Each row is where one point has got to under a steady rotation. How many ticks took it there?
The counts run from 0 to 36.
[106 120 155 108 128 190 190 151  87 141  84 143 121  98 165 142 139 113
 102 105 142 168 113  93  80]  28
[134  71  97 111 122 196 171 141 134 115 145 141 125 139 124 138  87 136
 110 127 111 129 142 127 147]  3
[169 100 100 125 111 118 153 165 132 105 152 161  94 152 109 146  86 147
 141  96 116 120 163 108 179]  11
[128 172 146 117 124 108 180 133 106 164  93 148  76  62 112 150 162 124
 114 163 140 156 101  75 104]  21
[182  97 100 147  92 119 135 119 138  95 177 133  78 129 108 179 112 151
 165 149 120 104 132 107 181]  10
[ 97  56 180 118 153 157 159 107 116 147 122 144 106 124 138 147 117 131
 105 126 137 166  99  99  74]  33
[156  69  92  89  99  99 146 136 137 128 162 179 105 113 106 185  90 144
 106 104 120 101 128 122 144]  7
[116  44 123 124 120  94 162 141 131 107 210 149  82 128 113 161  78 155
 119 131 131 141 131 128 158]  6
[118 141 128 140 103 195 187 159  72 138 101 117 124 113 140 133 121  96
 169 129 126 122 135 109 129]  23
[135 152 121 106 156 114 200 177  91 165 114 153  84  77 119 118 135 140
 116  73 121 112 136  74 114]  20
[101 128 144 158 155 124 193 134  84 156 149 114  91  85 141 118 155 111
 157 134 143 145 116 110  83]  26
[168 139  84 134 111  87 152 120 112 155 159 131  77  75  98 143 132 143
 163 123 118  97 129 111 146]  14
[150 138 113 159 108 155 180 124  90 141 127 101 102  89 126 158 140  91
 171 149 153 119 147 113 100]  22
[179 138 110 126 161 128 161 165 112 107 117 131 105 112  79 147 134 137
 123 123 113 122 150  48 146]  16
[184 157 145 152 127 120 167 150 109 139 119  92  45  83  87 152 165 117
 158 162 121 115 151  66 141]  17
[174 121 114 163 140 129 161 160  86 145 155 103  71 118 104 139 137 131
 189 144 109 103 134  86 137]  18
[ 98  61 186 136 181 191 139 130 100 132 139 158 131 134 133 133 109 116
  95  89 136 165 113 126 111]  32
[141  68 157 116 121 107 171 137 177 108 182 118  72 127 131 159 102 155
 121 137 124 162 120 103 136]  5
[ 99  75 145 120 104 131 174 107 152 162 146 161  94  81 171 185  93 135
  88 165 153 165 128 135 103]  1
[141  54 141 163 157 186 154 141  73 109 165 137 115 132 134 187 125 112
 149  90 155 153 120 132  87]  31
[177 105 154 114 119 126 162 102 185 130 146 140  82 119 105 182 110 137
 113 158 134 145 142  92 162]  9
[124  65 146  97 147 151 152 161 183 121 139 165  92 118 128 148 118 134
  58 126 128 174 104 150  94]  0
[170  94 136  93 126 114 183 119 187 118 127 155 104 100 118 166  98 148
  88  90  92 154 142  76 158]  8
[122 124 187 150 137 179 179 115 107 117  97 111 106  73 120 132 117 143
 120 141 137 161 111  95  82]  29
[148  87 113 113 153  83 184 175 172 110 114 135  82 139 105 142 149 129
 123  99  95 120 148  87 152]  12
[141  92 163 151 118 132 132 104 123 128 157 169  96  97 122 158 111 144
 104 134 156 136  97 103  84]  34
[113  98 171 146 113 189 172  79  86 108 142  94 105 122 159 168 135 135
 126 137 157 128 128 118  84]  30
[142  78 153 118 155 175 129 110 104  99 153 154 160 136 117 141  92 121
  93  92 136 152 141  81 117]  36
[103  92 140 117 120 152 174 158  57 127 132 156 130  82 153 150 132  91
 155 107 116 132 139 126  87]  27
[167 137 147 120 158  68 178 150 156 137 154 125  48 112  91 145 122 134
 131 122  95 139 125  94 142]  13
[172 136  61 126 115 124 165 161  75 137 125 163 112  80  99 150 129 128
 158 119  90 103 168  95 169]  15
[151  85 154 113 116 148 168 140 180 105 115 123 109 138  80 152  85 150
  94 148 127 152 122 131 145]  4
[141  76 170 125  95 185 147  86  97  87 146 134 164 107 150 178  88 125
 126 136 137 143 122 147 115]  35
[127 127 148 136 167 175 198 180  90 136  99 119 110 111 101 131 149 107
 126 111 133 140 149 103 104]  24
[104 126 168 146 152 133 189 143 108 119 128 107  80 111 139 157 169 108
 147 139 137 151 135  98  80]  25
[139  59 144 111  87 175 173 106 168  98 167 145 107 109 133 179  71 137
 107 163 142 131 152 151 153]  2
[145 114  96 138 134 125 178 187  62 145 125 147  81 108 124 117 154 103
 157  81 103 108 146  98 125]  19
